(in the rows, 128 means zero)
A state moves one step at a time under one of 8 hidden systems, and each row is a state written as 20 numbers. Each run below is a few steps of one system.
D, path 1 (10 x 20):
[[ 96 128 153  67 114 118  92 124 148 110 149 124 152 148 141 118 122 122
  116 171]
 [116 175  87 106 138 163  98 143 132 128 143 173 147 137 142 125 101 113
  129 160]
 [138 143 114 152 115 166 148 159 140 158  99 162 133 142 155 108 115  97
  108  99]
 [129 116 134 173 119 145 164 138 102  93 136  99 127 142 141 144 116 135
  122  85]
 [133 103 133 149 153 124 133 108 114 135 154 104 116 101  76 130 144 122
  159 114]
 [125 133 137  98 135  76 112 127 134 159 135 108 112 114 124  89 150 154
  120 115]
 [125 120 125  99 113 120 109 125 119 109 103 159 138 110 153 156 125 179
  129 162]
 [118 118 150 129 126 159 125 113 159 137 120 147 111 139 148 146 135  84
  118 177]
 [130 196 116 141 134 119 138 134 126 118 142 107 118 178 132 119 114  99
  115 128]
 [148 129 107 135 114 129 142 152 113 125  93 151 171 119  81 118 108 129
  149 104]]
E, path 2:
[[153 165 147 174 154 109 162 140 113 128 140  84 103 141  58  73  97  93
  151 138]
 [154 115 157 109 120  71 131 154 114 145  77 130 123  83  94  71 111 188
  142 155]
 [105  64 118 107 122 134 111 124 120  77 126 140  94  75 168 152 122 205
  118 144]
 [111 116  61 128 155 164 105  99 182 122 162 164  80 133 140 158 152  93
  109 149]
 [147 193 101 125 114  96 138 132 177 157  95 158 150 202 138 135 135  82
   97 139]
 [150 143 178 131 100 102 162 143  99 108 117 138 218 144 136 181  99 135
  164 120]
 [ 98  65 178 107 140 131 124 119 126 110 203  84 153  96 101 118 132 107
  157 102]
 [105 167  78  97 148 112  92 134 116 152 164  84  77 124 103  61 151 136
  105  72]
 [160 161  95 153 124 145 109 133  83 193  60 175 139 115 150 129 151 191
  124 116]
 [119  69 191 185 116 188 141 111 124 113 115 128 131 149 196 158 131 135
  116 174]]
F, path 3 (10 x 20):
[[141 164 116 102 124 123 126 115 111 136 106 154 127 103 123 182 135 127
  151 131]
 [115  73 143 114  96 129 134 117 148 118  97 117 117 131 137 147 157 130
  102 108]
 [100 120 122 138 143 159  97 108 113 101 174  97 134 153 111 115 134 128
  124 149]
 [132 164 114 102 141 125 108 141 147 183 124 157 138 122 108  85 130 103
  134 137]
 [131 135 143 126  91 115 148 162 117 109  89 132 153 147 161 116 101 159
  105 110]
 [133  98 140 176 150 171 147 126 102 115 159 132 130 103 138 154 119 129
  157 122]
 [135 147 135 120 145  92 146 118 159 153 142  99  65 124 100 106 143  85
  122 121]
 [131 168  88 103 103 102 110 122  98  94  89 127 148 155 103 148 122 167
  119 143]
 [128  50 129 141 129 155 119 117 147 151 113 178 163  92 140 142 150 155
  141 138]
 [102 123 172 128 143 115 135 135 160 115 186  86  92 150 166  86 119 107
  101 145]]
P, path 4:
[[121 136 160  91  87 144 118 160 100 118 100 149 213 135 122 124  89 129
  142 137]
 [ 91  74 154 118 127 156 137 149 127  88 179 102 119  97 138 103 100 124
  128  97]
 [120 165  56 130 166 140 118 125 133 135 168 130  75 114 115 121 132 110
  128  96]
 [156 136 105 138 120 106 130 134 146 197  71 162 142 132 129 109 163 139
  115  99]
 [143  94 177 182 115 109 155 121 103 101 107  98 149 157 153 139 131 182
  118 141]
 [119 136 150 138 165 147 111 104 117 110 177 115 117 120  95 135 115 102
  165 205]
 [116 174 132  48 108  98 121 144 167 155 105 133  93 120 115 106 123  78
  112 127]
 [130 129 109 114  84 130 144 157  99  95  84 155 158 117 172 168 108 179
  116  75]
 [112  32 123 185 154 186 121 105 140 114 169 134 147 118 129 134 148 134
  136 136]
 [121 181  97 133 159  96 116 106 165 141 168  86  79 184  95  83 151  81
  100 144]]
D, path 5 (10 x 20):
[[121 137 136 123 160 126  99 109 138 204 195 123 185 136 114 111 180  85
  153  82]
 [114 178 132  99 109 128  88 142  59 168 131 115 178 127 174 119 149 187
  120  70]
 [110  94 168 121  97 218 103 115  65 139  82 139 130  81 146 166 140 138
  142 137]
 [100 146 169 135 128 179 120 110 109 134 137  59  26 138 138  99 144  83
   93 145]
 [152 197  81 140 134 110 127 138  80 104  83 108  72 131  65  93  95 162
  126 159]
 [149  54 146 123  95 106 162 168 174 117  41 157 115  97  89  81  92 139
  116 157]
 [106  80 135 126 142  94 155 129 190  39 191 111  99 144 170 142  96 137
  107 161]
 [159 170  54 146 197  94 123 107 175 150 181 192 144 127  95 157 134 102
  173 164]
 [158 144 142 123 103  68 154 158 177 203  92 165 196 166 167 110 153 115
  107  69]
 [104  98 159 124  86 155 131 119  74  58 149 116 216 146 175 219 125 159
  141  89]]
Y, path 6:
[[117 123  96 112 111 122 159 187 167  89 139 161 134 128 183 109  81 135
   98  68]
 [140 130  77 177 171 133 159 119 133 113 183 143 107 108 142 180 132 125
  152  79]
 [156 126 130 143 157  63 136  95 150 190 135 103  98 122  98 117 191 127
  132 103]
 [135 156 155 109 105  75 109 111  73 117 107  93 171 154 117 145 141 186
  133 146]
 [114  87 183 110 119 176 104 117 108 137 131 154 182  93 137 156 125 124
  165 169]
 [ 87 133 162 105 127 165 110 137 148 141 159  95  84 144 170  80 131  85
   88 132]
 [132 202  65 124 112 171 120 143  96 118  84 140 110 152 104 131 108 112
  113 115]
 [153  57 125 164 106 129 168 155 157 138  68 166 149 113 119 117 125 136
  124  97]
 [122 106 143 176 159 103 153 130 128  74 194  80 109 146 136 105 109 156
  125 138]
 [141 182 100  98 172 106  99 116 125 164 148 155 110  84  74 122 129 114
  174 168]]
P, path 7 (10 x 20):
[[118  60 174 154 129 196 108 125 110 130 127 139 177 114  95 106 117 121
  157 181]
 [103 147 130  97 133 101 134 140 154  92 161  68  47 140 101  66 106  94
   96 135]
 [152 199  58 100 127 121 127 165 109 141  92 202 148  94 122 145  91 152
  151 111]
 [137   9 172 157 111 127 160 138 175 146  99 153 146 101 161 123 148 147
  120 102]
 [121 147 102 183 166 111 143  84 122  56 195  70  83 181 127 168 137 133
  119 157]
 [144 191 109  77 146 123  83 117 146 207 120 187 182 131  77 127 146  70
  164 171]
 [116 103 205  81  59  73 156 160 131 122  85  88 151 136 184 113 123 159
   87  65]
 [106 116 106 176 161 203 117 111  49  54 200 122 137 102 152 191 101 176
  167 133]
 [112 108 114 110 164 165  89 105 198 213 149 139  72 117  81  63 180  34
  116 150]
 [149 229 100 110  74  54 154 163 104 123  46  95 109 192 154 112 118 171
   66  75]]
J, path 8 (10 x 20):
[[141 148 168 120 108 145 108 108  56 122  80 111 165 127  65 154 126 135
  164 178]
 [ 84 124 157  72  97 172  99 140 102  97 119  84  95 119  91  88 101 100
  114 148]
 [111 119  53 123 125 167 134 159 136  64 123 148  78 111 121 119  84 137
  107 113]
 [142  79 116 175 143 154 156 145 197 139 117 184 118 131 157 108 114 103
  113 155]
 [140 157 149 161 145  69 162 127 170 123 163 107 125 186 175 125 133 123
  104 136]
 [162 170 132 110 150  57 141 124 133 145 141 155 174 113  97 161 126 127
  180 137]
 [107  90 183  56  97 102 109 121 130 152 123 114 146  89 126 126 155 131
  135 106]
 [ 95 103  93 120 120 160  99 101  78  81 157 101 130 118 136 174 150 170
  122  82]
 [119 123  89 153 150 205  87 118 125 172 131 165 150 134 105 106 149 102
  133 144]
 [127 180 135 144 103 136 131 158 120 153  93 112 115 183 172  71 124 134
   74 119]]
J, path 9, 10 rows:
[[110 151 114 127 143 150  89 120  93 133 161 108 140 136 115 100 136 142
  130 134]
 [128 164 111 114 122 152 110 151 111 153 100 157 117 114 138 102 112 139
  122 135]
 [134 125 161 143 102 151 157 140 122 119  88 129 103 128 161 143 111 123
  113 134]
 [134 132 142 157 135 131 158 115 131 101 144  99 103 141 105 150 118  90
  138 139]
 [133 130 106 111 142  94 128 129 164 133 133 124 109 127  74  93 131 110
  128 127]
 [129  91 111 109 116  95 125 144 150 113 109 151 138 118 139 112 126 182
  113 125]
 [121 100 147 144 138 142 120 113 130 113 159 148 158 127 169 161 130 148
  140 161]
 [117 185 130 109 147 133 109 114 134 155 172 125 132 150 145 138 143  83
  130 133]
 [141 170 105  97 102 110 133 145 120 152  88 143 140 129 119 134 132 122
  124  80]
 [130  69 166 145  95 148 145 134 102 117  95 119 155 114 122 136 127 143
  131 101]]
E, path 10, 10 rows:
[[134 109 149 139 135  81 130  88 104 130 139  58 114 133  78 132 177 140
  136  99]
 [121 132 110 122 141 117  72 100  82 136 127 100 136 133  89 102 162 190
  127 152]
 [107 135 122 120 130 178  72 125 102 146 120 156 142 128 164 105 134 170
  113 184]
 [111 158 143 128 122 193 130 149 135 127 126 158 107 134 186 133  94  89
  113 163]
 [140 154 146 127 110 144 178 152 152 124 101 140 103 129 116 138  91  50
  130 119]
 [145  97 138 125 101  85 173 145 138  99  89 109 134 127  74 124 113 120
  131  93]
 [125  65  96 133 140  89 123 123 128  88 145 114 146 112  90 115 134 190
  134 108]
 [116 112  79 132 172 115  84 113 153 145 178 150 134 126 146 104 157 177
  121 142]
 [131 188 120 125 143 125 110 123 140 173 142 163 127 151 207 144 144 130
  112 150]
 [140 169 187 123 108 143 155 121 114 147 115 136 143 138 169 194 126  77
  145 136]]
A, path 11, 10 rows:
[[124 169 138  94 115 136  98 137  90 129 130 160 199 127 157 156 112 157
  147 152]
 [121  71 187 143 129 171 147 131 138 147 143 132 132  93 144 131 125  92
  147 124]
 [102 166 102 124 127 154 130 127 114  97 151  74  66 156 109 112 122  85
  101  95]
 [161 163  77 131 121 116 120 136 106 164  69 166 159 126  86 126 139 148
  139 106]
 [131  51 175 153 109  98 151 142 138 112 106 116 142 125 165 104 127 189
  111 125]
 [110 135 100 150 173 156 111 112 125  75 201 122 107 137 125 132 106 132
  139 185]
 [151 177 130  87 134 102 130 138 169 199  93 166  97 104  98 104 130  72
  140 152]
 [118 141 167  86  66  96 153 143 109  89  93 108 151 144 188 176 116 154
  104  82]
 [125  64 103 185 159 177 125  91 117 100 178 142 181 123 102 183 148 127
  167 120]
 [116 119 126 123 150 110 114 125 187 176 146  88  66 145  85  31 162  79
   95 131]]
Y, path 12, 10 rows:
[[129 155 147 119 151 153 120 152  68 142 176 148 151  58 147 136  96 151
  186 106]
 [122 118 166 108 124 135 134 129 127 179 118 114  45  74 178 120 157 125
  114  96]
 [127 155 114 144 105 142 128 100  81  91  80  86  66 154 128 165 144 153
   95 140]
 [147  70 127 157 122 151 130 110 147 129  72 155 142 127  67 132 136 120
  140 182]
 [113 107 148 124 131  96 128 151 174  95 152 111 137 167 133  60 101 136
   98 171]
 [126 193  79 101 150 133 115 150 127 107 161 179 150 118 123 140  82 119
  158 151]
 [136 110 129 101 118 103 153 145 185 171 116 173 128  99 167 139 144 106
  123  76]
 [121 142 122 154 126 109 146 105 105  82 166  73 119 173 160 177 147 144
  111  84]
 [141 123 120 143 155 145 108  91 108 171 133 131 150 111  60 145 168  99
  173 134]
 [113 113 176  96  99  96 110 143 127 158 105  92 147 149 133  55 145 158
   94 122]]
B, path 13, 10 rows:
[[146 155  87 142 139  89 164 110 145 123 146 123 106 136 125 188 151 102
  133  64]
 [148 100 130 145 124  74 126  95 142 164 107 111 165 161  99 129 190 147
  120 106]
 [112 124 148 144 134 122  85 108  80 115 154  89 172 161 132 112 146 190
  121 157]
 [119 161 138 107 146 177  82 129  87 160 143 157 154  94 124 121 120 130
  163 171]
 [114 160 161  95  85 173 136 162 115 152  82 133  98 119 164 116 105  93
  106 113]
 [135 118 103 155 105 157 173 143 112  72  98 125 104 126 112 169  99 115
  125  88]
 [140  58 116 162 142 120 145 111 175 135 119 122 107 123  66 101 152 107
  128 127]
 [119 129 105 126 145  77 109 135 145 108 151 102  98 149 126  64 125 180
   97 151]
 [137 136 113 103 145 101 108 139 137 130 143 194 169  94 154 148 107 175
  159 170]
 [119 132 202 111 117 135 139 125 156 157 138 137 129 128 204 155 135  88
  123 150]]
F, path 14:
[[119  94 109 146 107 101 121 127 144 128 120  91 168 193 123  90 166 153
   81  79]
 [129 139 144 167 170 141  92 125  80 151 181 122 187 130 130  96 132 176
  161 156]
 [146 162 185 103 133 101 141 157 136 201 112 143  90  81 158  87 120 118
  140 135]
 [128 162 148 123  83 140 158 143  80  67  82 105  91 134 158 168  89 147
  111 127]
 [135  77  99 168 139 190 137  94 130 126 113 148 103 102  86 175 147  94
  151 128]
 [119 104 114 124 130  80 128 116 189 118 129  90  91 175  83  71 152 104
   86 140]
 [130 170  80 118 141 112  87 136 106 101 140 166 203 155 110 123  99 179
  146 180]
 [140  81 159 115 128 121 144 156 179 183 123 201 160  77 184 127 126 127
  144 120]
 [104 154 179 130 119 122 163 136 120  70 186  64  93 155 190 145 103 112
  106 106]
 [134 192  89 115 150 162 114 101  85 154 139 139 131 107  76 186 148  75
  174 104]]
B, path 15 (10 x 20):
[[142 163 104  94 108 111 119 141 185 146  56 197 111 151 149 129 114 115
   97 208]
 [138 133 160 150 100 115 181 154 168  71 114 151 177 185 169 157  73 104
  118 163]
 [127 116 146 153 164 123 160 129 165 116 212 115 166 144  94 127 115  47
  166 108]
 [114 158 106  96 145  79 112 137 145 172 182  89 132 133 110  67 161 113
  115  41]
 [128 124  84 119 118 103 102 128  88 136 125 142 174 111 168 153 158 230
  124  64]
 [130  80 175 175 136 184 107  83  97 171 119 144 141 111 180 172 177 157
  141 170]
 [132 214 165 151 137 170 124 114  77 146 115  81  55 154 121 116 120  84
  122 189]
 [151 179 114  84  88 117 149 170 101 111  47 147 143 108  47 121  73 105
  148 120]
 [102   4 157 106  71 145 152 151 162  69  98 119 153 115 113 118 111 131
  107  94]
 [ 88  73  62 166 185 162 109  96 162  75 224 109  67 132 125 112 143 132
  108 140]]
A, path 16:
[[135 141 165 129 125  74 167 151 159  98 158 111 175 169 120 117  94  98
  134 131]
 [120 141 122  93 152  90 129 129 124 118 196 125 166  95  91 140 117 118
  176  91]
 [114  99 119  87 138 111 111 116 137 168 153 126 101  73 138 125 172 143
  130  65]
 [108 136  99 134 129 158  92 104 112 143 137 126 105 145 195 147 173 166
   92 109]
 [146 145 142 184 141 168 116 113 118 179 108 146 144 163 155 124 152 118
  122 176]
 [133 160 202 143 111 133 148 145 105 133 108  87 130 162 121  90 101  99
  123 163]
 [130 147 140 111 114 140 133 144  71  86 120 113 149 104  68 136  86 126
  166 125]
 [126  57 112 109 117 128 137 137 142 114  99 136 100  73  80 116 126 142
  134  98]
 [109 105  59 120 124 122 113 132 163  83 128 139  86 142 148 124 131 167
   80 123]
 [152 150  86 150 152 114 125 129 174 152 127 199 152 155 158 140 129 132
  125 174]]

Name the system that made each run.
path 17, 2 rows:
[[147 153 130 161 166 102 169 109 129 121 168  88  48 107 109 151 134 100
  149 112]
 [146 161 109  99 122  65 118  91 112 146  91 104 100 132  83 159 172 144
  129 124]]
	A
path 18:
[[105 147 158  69 124 155 106 131  92 114 135 123  87  67 117 134  99 118
  155 158]
 [108 109  97  82  94 161 111 139 146 136  79 143  86 105 109 110 135 107
   99 106]]
	E
path 19:
[[143 145  64 117 140  90 128 147 165 136 130 177 172 139 104 120 119 126
  135 104]
 [125  88 164 143 118 108 139 138 153 146 140 135 176 147 187 113 142 154
  112 111]]
	B
path 20 (2 x 20):
[[153 140 113 125 105 102 118 153 104 134  73 159 203 141 101 106 108 181
  135 139]
 [133  46 173 155 136 133 151 147 136 122 139 146 139  77 167 116 111 171
  142 129]]
	F
path 21:
[[114 143 113 140 139 115 127 146 114  99 153  84  81 137 137  75 112 165
  100 121]
 [149 123  99 113 147 107 124 135 139 141 123 190 141  72 115 143 119 161
  165 147]]
	B
path 22, 2 rows:
[[103 141  45 107 126 164  83 129 129  96 129 155 164 161  91 127 123 127
  115 128]
 [132  87 108 149 136 127 121 150 177 175 131 172 183 146 151  83 144 135
  113 103]]
	F
path 23 (2 x 20):
[[111 147  69 128 128 159 109 124 132  97 125 138  95 150 141 138 127 129
   96 138]
 [136 127 101 140 121 142 122 147 158 157  99 171 169 160 122  99 124 110
  117 134]]
	P
path 24:
[[124  95 145 107 140 140 116 121 147 136 145 168 131  78 140 149 124 125
  160 161]
 [106 134 136 102 116 142 136 126 158 122 136 111  77 137 158 137 134  80
   99 120]]
	A
path 25 (2 x 20):
[[131 180  94 124  98 152 142 145  70  94 110 128 164 143 121 174 105 127
  137  62]
 [132  36 147 163 134 160 146 123 134 156 134 129 136  84 110 120 156 120
  146  74]]
	Y
path 26 (2 x 20):
[[ 91  86 151  63  88 114  89 118 119 113 106  96 122 120 146 122 156 173
   93 124]
 [107 122  76 141 134 189 100 110  92  74 148 154 155 131 136 185 119 152
  139 143]]
	J
path 27, 2 rows:
[[102 130 159 103 147 111 116 125 128 126 196  85 122 123 126 100 130 115
  133 117]
 [128 149  68 102 144 120 106 133 119 136 135 155 113  93 121 133 135 159
  136  96]]
	J
path 28 (2 x 20):
[[101 131 115  98 142 155  86 115 149 137 150 128 121 136  86  97 135  85
  127 171]
 [115 156  74  93 101 121 121 162 144 108 100 150 118 149 152 104 110 150
   83 107]]
	J
path 29:
[[109 163 105 117 157 115 125 155 173 102 174 127  68 142 168  73  90 127
   96 167]
 [163 156  99 120 137  84 165 148 179 133 103 207 120 102 166 171 101 132
  141 145]]
	J
path 30 (2 x 20):
[[143 168 105 162 152 123 103  93 135 160 126 135 127 178 129 130 167 132
  115 178]
 [141 161 188 116 101 116 131 144 124 159  88 131 173 163 137 108 117 114
  123 169]]
	P
path 31 (2 x 20):
[[137  93 150 101  74 118 149 146 160 153  46 143 127 120 127 121 139 109
  104  99]
 [105  93 125 163 118 148 139 124 106  35 160  84 136 167 139 147 107 155
  111 123]]
	Y
path 32:
[[ 99 156 142  82 101 123 128 128 152  84 134  82 116 178  73 113 105  46
  108 148]
 [117 163  82  59  99 120 115 173 107 101 119 159 185 106  97 127  85 141
  146  75]]
	P
path 33, 2 rows:
[[ 91 113 121  95 120 158 113 120 133 110 165 133 129 118 174 167 137 118
  117  97]
 [125 161  95 139 140 153 126 118 141 157 146 128 126 153 117 138 152  75
  124  88]]
	E
path 34, 2 rows:
[[102 121 126  88 139 140 119 120 162 115 183 140 143 114 107 147 122  65
  152 126]
 [108 155  86  99 120 120 114 134 161 149 144 126 123 161 146 108 154 102
   89  71]]
	B
path 35:
[[123 158 140  90  97 116 139 167  93 118 123 126 149 103 166 134 100 155
  128  65]
 [134  74 116 180 150 161 142 112 114 122 152 141 124  91 139 167 143 148
  153  97]]
	A
path 36:
[[103  85 123 105 107 147  99 120  95 128 133 126 183 109 128 144 158 162
  132  67]
 [105 103 138 163 150 179  92 113 101 155 169 111 135 133 164  97 160 156
  115 120]]
	Y
path 37:
[[132 162 115 146 118 119 113 100  94 130 124 108 173 185 134 163 166 144
  117 107]
 [112 112 172 126 124 153  94 119  92 156 141 112 190 135 113  97 142 137
  142 148]]
	P
path 38, 2 rows:
[[132 129 107 142 116 142 145 121 117  97  97 135  86 123 154 175 127 142
  115 122]
 [149 106 132 156 131 123 144 109 154 132 100 136 114 139  94 141 139 105
  131 167]]
	B
